In the rows, zero is written as 128.
Each path is a new rotation, seen through one point. The rows after it are directions, each followed by how far the rotation turns it, in deg/step (0 if it stays put).
Each turn is a multiple of 5 degrees from 10 to 175, or 0.
Each row of a path follows its step; steps can be skipped.
Path 1:
step 0: [131 119 136 122 134 130 124 122 122 133 124 126 132 128 132 142 133 129
 115 133 131 133 135 124 141 122 120 121 128 119 137 123 121 120 127 120
 117 135 129 133 130 124 124 130 128 122 111]
step 1: [123 116 130 113 125 126 125 128 130 126 120 130 143 131 120 133 128 125
 119 128 120 129 120 130 136 131 122 127 120 132 130 118 125 126 129 142
 119 126 120 140 127 124 140 125 130 123 130]
step 2: [128 128 124 124 123 131 126 125 123 130 120 128 134 131 130 125 140 133
 136 142 124 130 136 129 133 122 128 130 125 133 134 125 130 115 126 134
 120 125 140 134 127 135 144 124 133 119 111]
step 3: [122 120 136 124 121 134 120 135 130 123 132 124 133 118 131 137 124 125
 121 135 126 131 133 121 133 135 128 116 118 125 139 122 126 116 133 118
 119 133 133 135 125 128 136 131 118 119 124]
step 4: [120 117 122 120 123 125 112 138 127 133 117 129 137 132 127 132 126 125
 134 133 116 137 124 132 138 125 120 132 119 126 125 122 125 129 136 126
 121 134 130 122 130 124 137 124 139 123 125]
step 5: [132 116 136 121 127 126 126 137 113 124 120 127 130 135 138 129 139 126
 137 132 128 130 129 131 135 127 126 121 125 140 138 125 130 125 139 129
 129 124 141 137 118 133 133 123 125 123 121]
step 6: [120 117 139 116 118 136 113 126 136 131 129 132 132 120 126 129 126 125
 140 127 127 132 129 121 134 131 132 120 122 139 121 126 128 113 132 123
 126 125 132 131 132 125 125 127 125 115 129]
step 7: [129 111 134 129 124 126 117 127 132 124 119 116 129 131 131 126 122 136
 139 137 122 129 135 135 137 125 111 128 119 131 130 125 125 126 132 119
 132 133 122 124 125 134 128 123 136 123 122]
step 8: [136 114 131 121 126 128 125 140 119 130 121 131 128 129 128 126 134 129
 131 117 114 137 129 135 135 129 128 113 128 142 140 132 133 120 130 124
 124 126 120 128 125 130 126 133 122 121 129]
step 9: [126 114 131 123 133 132 127 121 136 135 126 130 127 126 130 135 125 123
 138 117 134 136 129 130 130 123 116 128 132 142 125 130 132 113 133 125
 127 130 129 128 135 126 136 116 131 113 121]
[128 130 130 133 128 131 128 126 126 128 128 128 129 125 126 132 127 128
 128 127 127 131 129 127 128 127 129 124 132 131 125 128 128 128 126 127
 126 129 132 128 127 127 127 126 125 127 126] : 120
[130 127 127 127 128 129 127 127 129 131 127 129 130 130 127 126 129 131
 131 127 129 129 129 127 128 125 129 131 131 126 128 129 126 128 125 127
 129 129 132 124 133 125 130 129 131 127 127] : 155
Path 2:
step 0: [131 131 130 123 140 135 127 135 127 116 124 135 129 142 130 121 127 135
 133 124 131 128 126 123 132 131 148 134 129 111 126 141 133 122 139 128
 126 123 126 135 125 126 117 127 130 123 134]
step 1: [122 114 123 138 132 130 134 126 116 122 133 114 121 133 118 127 130 126
 123 128 122 128 116 129 132 121 116 145 127 128 130 140 134 127 126 131
 128 129 126 135 132 128 121 116 125 131 120]
step 2: [135 116 133 135 127 127 125 133 134 123 131 131 126 129 134 133 130 119
 124 133 137 116 130 135 139 129 116 134 136 130 118 132 117 133 129 119
 119 126 130 126 121 141 137 137 136 138 130]
step 3: [132 131 136 115 130 131 131 131 130 132 131 124 131 131 138 119 146 139
 134 135 145 120 134 126 133 120 136 131 139 124 142 131 127 122 126 129
 132 120 134 129 128 133 129 122 126 120 128]
step 4: [123 131 135 119 139 130 138 132 116 123 137 127 127 131 122 125 136 133
 136 123 124 139 119 117 137 141 125 137 116 121 122 128 120 133 122 123
 132 131 131 130 129 130 121 116 133 132 129]
step 5: [116 111 132 134 134 125 126 135 138 126 125 128 130 117 124 130 115 129
 127 120 122 121 128 132 141 119 124 138 116 119 128 137 126 118 128 122
 123 122 128 127 127 137 123 133 131 127 128]
step 6: [123 120 126 122 116 125 132 136 132 130 137 118 120 127 142 136 128 128
 126 133 132 118 138 123 136 133 135 132 140 139 132 138 132 131 132 125
 132 127 122 136 131 136 134 122 124 138 124]
step 7: [129 135 139 125 118 143 138 133 123 120 128 128 136 140 128 117 140 127
 133 128 124 123 122 126 135 121 133 120 122 128 127 128 124 139 121 122
 135 125 136 136 128 139 136 134 134 131 122]
step 8: [128 127 131 123 142 133 141 136 132 129 128 123 125 122 123 132 126 121
 130 127 133 131 121 130 133 125 126 130 110 122 140 120 117 114 120 140
 126 119 126 131 139 131 135 126 127 130 134]
step 9: [127 111 142 121 129 121 132 137 132 131 127 131 136 116 123 137 134 122
 133 125 119 126 137 123 128 146 130 129 126 136 133 138 139 120 132 124
 124 132 130 125 123 128 126 127 128 139 125]
[129 127 126 131 126 126 128 125 129 128 130 129 131 126 130 132 129 125
 129 127 130 125 126 127 130 129 126 127 125 128 127 131 132 127 128 126
 126 128 126 130 131 127 125 127 128 127 127] : 90
[126 128 130 125 124 130 126 126 128 130 128 130 130 128 126 129 127 129
 126 131 131 125 130 124 128 128 129 128 131 128 127 129 129 128 127 130
 126 132 124 126 128 131 131 127 130 127 129] : 100
Path 3:
step 0: [134 118 128 122 122 135 132 120 136 125 119 140 135 129 127 138 134 129
 118 136 135 133 130 120 139 124 129 128 133 139 129 131 134 136 128 128
 130 138 127 114 129 126 125 120 121 127 126]
step 1: [130 135 125 129 133 130 126 128 127 129 122 129 128 128 130 120 127 127
 127 128 128 137 125 123 121 133 142 130 124 125 135 129 135 114 121 137
 127 144 122 126 125 146 124 120 114 128 131]
step 2: [131 139 124 137 133 135 129 130 126 132 118 129 117 136 140 116 124 129
 120 128 125 119 132 139 128 129 122 126 133 136 126 122 125 123 124 121
 120 130 122 117 131 129 133 120 136 124 130]
step 3: [118 122 113 137 128 121 132 126 130 124 121 134 144 138 134 135 124 130
 140 126 129 129 124 134 126 131 125 126 122 145 129 127 123 124 129 130
 129 128 122 123 139 125 128 135 127 132 125]
step 4: [125 134 132 139 126 136 120 137 135 123 132 136 131 135 131 132 131 126
 139 129 125 127 125 131 129 122 120 128 125 118 149 138 139 126 126 128
 133 127 123 121 116 126 129 132 123 131 127]
step 5: [137 125 136 122 128 129 124 123 123 126 126 133 126 132 117 136 124 137
 123 134 123 118 127 127 126 124 122 117 139 125 121 133 131 129 132 125
 128 134 112 115 130 131 125 127 121 136 138]
step 6: [138 128 133 123 124 118 123 126 132 126 121 133 131 130 140 131 121 138
 137 139 130 126 123 130 128 139 133 136 122 128 129 121 123 133 125 137
 120 133 131 130 127 143 134 126 120 129 140]
step 7: [125 132 122 133 118 133 119 142 132 134 130 134 122 126 147 116 126 133
 125 143 130 130 134 128 130 137 129 116 128 126 126 130 128 125 129 128
 123 132 129 125 129 122 116 126 129 132 125]
step 8: [123 124 116 127 130 131 123 116 133 124 129 134 127 129 131 121 136 129
 126 131 140 123 132 119 135 129 123 130 135 145 131 131 134 127 137 124
 129 123 120 123 138 137 132 131 120 134 120]
step 9: [121 143 125 134 126 126 127 121 138 116 115 136 133 132 124 133 132 120
 118 133 128 139 119 130 136 133 135 132 130 125 135 129 135 128 126 132
 132 134 125 119 117 135 126 129 130 127 128]
[130 127 126 127 127 125 131 127 126 124 130 130 128 133 128 131 128 126
 132 127 128 129 127 124 131 130 128 129 130 129 126 126 128 126 125 130
 127 129 131 129 128 130 129 128 127 130 126] : 135
